One turn or mirror swaps these rows in pairs. Which row does each one swap with?
q_969: [ 11   4 -20 -28  19  -2 -25  -7   0  -3  -4 -39  -8   2   8  -3   1  15
   1 -16   0  23]
q_736: [ 19   1 -24   7  -7 -15 -14   3  -5  -7   9  -9 -22  17  11  -5 -12   2
  -7   0  16  17]
q_388: [  6   1 -32  -8   7  -6 -17 -25   4 -23   8 -14  -6   4  11  -6 -16  10
 -11   7   5  31]
q_898: [ 13   7 -19 -28  15   2 -31 -11   0   4   5 -42  -6   1   5  -4   5  18
  -1  -2   0  17]
q_181: [ 20   5 -18 -26  14  14 -35 -15 -15   4  24 -29 -28  31  -1  -6  -7  13
   6  11  -5  25]
q_363: [ 16   3 -22  -9  -8  -7 -25  -1 -12   5  31 -20  -9  20  -2   1 -10  -5
  -4  18  12  18]
q_180: [ 30   8 -13 -24  21  -6 -20   4   0  -4  26 -18  -9  27  17   4 -10  23
  -2   5   8   7]
q_87: [ 10  -4 -18 -11  -7  -4 -33  -7 -24  -8   9 -21  -9  31   2 -14  -7   8
   0 -18 -14  28]
q_463: [ 15   5 -28 -18  26   1 -28 -27  -4 -13   1 -27 -28  12   6 -14  -6  15
   8   9  -8  28]
q_933: [ 20  -3 -18 -16  -5  -1 -34  -4 -20  -3   7 -26  -8  35   1 -15   0   0
   8 -15 -10  18]
q_501: [ 11   5  -9   0  17 -21 -19   2 -14  -2   5 -15 -27  23   2 -11 -15   9
   1  -4 -13  26]
q_512: [ 30   6 -32 -25  13  -6 -15 -14   0 -19  19 -17  -4  16  14  -3 -14  10
   3  15  19  16]
q_161: [ 23  12 -22 -29  29   2 -17 -21 -11  -3  10 -27 -19  12  -1 -20  -3  15
   8  12  -2  22]
q_760: [ 14   8 -20 -28  20   1 -24  -4   0  -8  -3 -40  -9   4  11  -6   0  17
   2 -15   3  25]
q_815: [ 15   8 -16  -4 -11  -8 -26  -3  -9   4  32 -18 -10  23   1   1 -11  -5
  -5  17   7  13]
q_485: [ 13  14 -16 -15   7   9 -13  -4   3 -22   2  -9 -10  33  17 -17 -15  18
 -10 -13   0  31]
q_486: [  0   6 -32  -7  10  -1 -16 -20   6 -19  10 -12  -6   0   9  -5 -18  16
 -15   4   4  29]
q_934: [ 15   8 -20  -9 -13  -1 -25  -6  -8   0  34 -18  -4  22   3  -2 -12  -2
  -7  19   7  16]
q_515: [ 13  13 -15 -15   7   8 -17 -12   0 -24   8  -5   1  32  16 -11 -19  18
 -13  -4  -2  33]
q_200: [  2  -1 -14  -4  18   1 -31 -12  -2  -4   0 -23 -35  16  12   1 -11  20
  -5  -4 -17  26]
q_901: [ 22  17 -19 -17  12  11 -26  14   4  13  16 -19  -7  24  14  -7  -6  13
  -5   5   7   3]
q_375: [  7  10 -18 -26  12   1 -14  -3  -4 -17 -12 -25 -13  12  15 -10  -5  14
  -5 -19  -3  27]
q_664: [ 15   5 -23 -26  21   3 -33 -15  -1   9  12 -29   2   4   0  -8   0  23
  -8  -1  -6   6]
q_548: [ 16   5 -28  -7 -11  -5 -25  -7  -9   1  34 -20  -8  18   1   0 -10  -2
   0  21   7  16]
q_75: [ 20  -1 -20 -12  -5   1 -36   2 -19  -4   6 -26 -11  34   7 -16   0   0
   8 -13 -10  15]
q_507: [ 22   0 -18 -14  -8  -1 -31  -7 -17 -11  11 -27  -9  37   1 -19  -1   4
   4 -13 -14  22]
q_189: [ 16   3 -27   5 -12 -12 -17   3 -11   0  20 -15 -17  18   7  -7 -10  -4
  -3   7  13  13]
q_329: [ 16  16 -18 -10   3  11 -24  10   2  19  13 -16  -8  16   7  -4  -5  10
 -14   9  10   8]
q_66: [ 11   6 -25 -28  19  -1 -26  -1  -1   2   2 -39  -8  -2  10  -2  -1  16
  -4 -12  -3  20]
q_701: [ 19  18 -14 -11   8  14 -27   9   2  14  15 -18  -8  21  11  -7  -3  11
  -9   9   6   2]
q_247: [  3   6 -31  -5   8  -4 -19 -22   4 -18  10 -15  -7  -2  10  -2 -16  12
 -14   5   6  32]
q_474: [ 18   5  -4 -14  15  -3 -27   6   0  10  17 -21 -19  27  13  12 -11  22
  -7  -3  -4   5]
q_390: [ 15   7 -18 -11 -12  -2 -22  -4 -10   2  35 -18  -7  25  -1  -2 -11  -3
  -7  20   5  14]
q_436: [ 15   7 -28 -23  29   4 -24 -25  -6  -6   6 -26 -26   9   1 -15  -6  14
   9  11  -7  28]
q_505: [  6   2  -7 -19  -5  -9 -18  -8 -21   1  12 -20 -13  29  -4 -16 -12  16
 -14 -17 -11  24]
q_729: [ 11   3 -14 -10  11  -9 -29   4 -19   6  16 -26 -37  24  -1  -1  -9   3
  11   5  -8  27]
q_506: [ 18   8 -32 -18  16  -8 -13 -20   3 -25  18 -20  -1   7  15  -4 -16  12
  -2  10  14  25]
q_593: [  8   2  -8 -14 -10  -7 -20 -10 -18  -3  11 -19 -13  31  -6 -13 -11  13
 -11 -19 -12  29]
q_136: [  3   4 -32  -5   3  -7 -14 -22   3 -21  14 -15  -8   1  12  -1 -18  11
  -9   6   4  33]
q_270: [ 14   3 -21   3 -13 -12 -19  -2  -6  -6  23 -18 -15  23   3  -1 -12  -7
  -3  14  13  20]
q_799: [ 21   3 -26  -4   0   4 -10 -10  -4  -8   2  -7 -28  27  15 -21  -8  23
 -12 -10  10  15]
q_986: [ 17   5 -20 -21  22   1 -32 -18  -2   6  12 -27   2   7  -4 -12  -1  27
 -12  -3  -6   7]
q_128: [ 28  10 -19 -16   6   6 -37   9 -12   2  12 -24  -3  30   1 -10   5   3
   9  -4  -2   7]
q_317: [ 14   5  -6 -18  19  -3 -27   4  -2   5  15 -19 -19  29  19   7 -13  24
  -7  -2 -12   6]
q_774: [  1   6 -31  -6   2  -2 -18 -19   4 -18  12 -13  -5  -1  12  -3 -18  12
 -16   4   7  30]
q_886: [ 11   3  -9   1  16 -17 -21   4 -19   2   6 -13 -28  21   2 -11  -9   8
   4  -4 -15  23]
q_520: [ 21   4 -10 -15   7  -1 -30  -6 -14   8  20 -32 -29  31  -2  -3  -3   2
   9  18 -10  22]
q_99: [ 16   7 -22  -9 -13  -5 -24  -7 -11   3  33 -17  -7  23   2  -2 -12  -5
  -6  19   6  17]
q_788: [  4   0 -30 -12  25   2 -25 -18  -7 -10  -2 -20 -28   8   7  -7 -14  19
   0  -2  -9  37]
q_292: [ 16  18 -18 -14   7  13 -24  11   5  16  14 -18  -7  21   8  -7  -2  10
 -10   9   7   4]
q_807: [ 26  12 -26 -27  27   2 -19 -18 -11   4  10 -26 -19  15  -3 -23  -5  15
   7  16   3  20]
q_118: [ 11   3 -38 -15  12  -5 -17 -18   3 -18  13 -17  -4   2  14  -1 -18   8
  -4  13  14  25]
q_353: [ 10   2 -10  -4  10 -11 -26   1 -18   5  14 -21 -33  25  -1  -4  -9   2
   9   5 -15  27]
q_991: [  4   8 -34 -11  10  -1 -18 -24   2 -20  11 -13  -6   1  12  -6 -19  14
 -11   3   9  31]
q_24: [  9  14 -17 -18   9   9 -13  -6   2 -23   6  -6  -4  34  13 -14 -17  17
 -11  -8  -4  32]
q_755: [  9  14 -13 -18   9  10 -15  -7  -3 -23   6  -6  -6  30  16 -16 -18  18
 -12 -10  -1  34]
q_22: [ 21   5 -26 -19   8  17 -19 -25  -5 -10   6 -14 -23  32   5 -18 -11  27
  -6 -12   4  21]
q_187: [ 20   9 -22 -18   8  20 -20 -18  -5  -5   8 -17 -29  34   1 -19  -6  28
  -8 -10   6  22]

q_87 pairs with q_898
q_463 pairs with q_729
q_520 pairs with q_788
q_189 pairs with q_506
q_593 pairs with q_664
q_270 pairs with q_118
q_187 pairs with q_317
q_799 pairs with q_180
q_901 pairs with q_485

